Each named turn below is shown by a few rows before and after it. Which turns, in which order, take the first row of each later pair to the second? The first pair is answered.
turn j_161:
[-12 -35 -13  -3  11 -11  18   6 -10   5 -28]  ->  [-17 -33  -9  10  -3 -29   5 -22  -4  -7 -21]
[15 -4 -6 -2 -2  3  4 -4 12  7  0]  ->  [17 -1 -5 -3 -4  2  0 -8 13  0  5]
[-11  15   7   4  -2 -10  12 -11 -10  11   6]  ->  [-14  15  13   6  -3  -6   3 -12  -8   4  11]
turn j_233:
[ -6  19  21   6  -4  15 -14 -32   1 -28  20]  ->  [-26  33  -5   0  -6  13   1  16  -3  16  35]
[-27  11  -8  15 -21 -29  11 -19   6   2   4]  ->  [-30  10 -10  15 -23 -33  12 -17   7   5   0]
[-20  17  -5  -2 -23   2   9  -1 -20  16  18]  ->  [ -1  -1 -26  -3 -22  -9  18  -2  -5  27  -7]
[-29  22  -5   9 -21 -26   4 -13  -5  17  31]  ->  [ -8   9 -28   6 -20 -40  16 -11   8  30   8]
turn j_180:
[-19  -1   0  13  -9 -14 -24 -13  17 -28  17]  ->  [  4  27   7   6 -13  -9 -14 -24  11  -7  24]
[-28 -15  15  12   0   1 -26  -1  -4 -25  18]  ->  [ 11  14  27   7  -1   3 -17 -23 -11  -6  24]
[-10  -6  -1 -16  13  12 -18   5  12 -15  -9]  ->  [ 11  20   7 -24  10   9 -11  -6   3   0  -4]
turn j_333:
[  9  14   1  -1 -10 -14   0 -18  12  12  15]  ->  [  6   7   1  -2  -9 -15  10 -23   6   9   3]
[ -2  28   8   3 -16  -2  17 -13 -18  23  24]  ->  [  1  30  10   0 -17  -5  21 -13 -21  28  16]
[  0   2  -1   1  -6 -12   1 -12  -5   4   3]  ->  [  1   4  -4   2  -8 -11  -3  -8  -3   5   8]
Pairs:
Between the rows of a pair lie 2 to 4 turns.
[ -7 -20 -21   4   2 -24  23  -4  -5   6 -25]  ->  [-33  -2  17   2   6   9  10   2 -31 -12   7]  j_233 then j_233 then j_161
[-11 -18  -4   0  -1   4  12  19 -13   8 -12]  ->  [-26  -9  -5   5  -7   4  -6  19  -2   5  11]  j_161 then j_161 then j_161 then j_233
[ -5  21   0 -12  -3   6  20  22 -16  31   1]  ->  [ 15 -15  -3   5  -6 -20   2 -27  13 -13 -28]  j_233 then j_180 then j_180 then j_161
[ 10  29  14  -9  -5   8  14  -6 -15  17  20]  ->  [16 26 19 -7 -1 19 -7 -3 -2  2 26]  j_233 then j_161 then j_161 then j_161
[ 22 -14  -9 -12  16  -2  34  -6 -19   9 -36]  ->  [  8 -30 -17  -7  18  -4  29   3 -16   2 -39]  j_180 then j_180
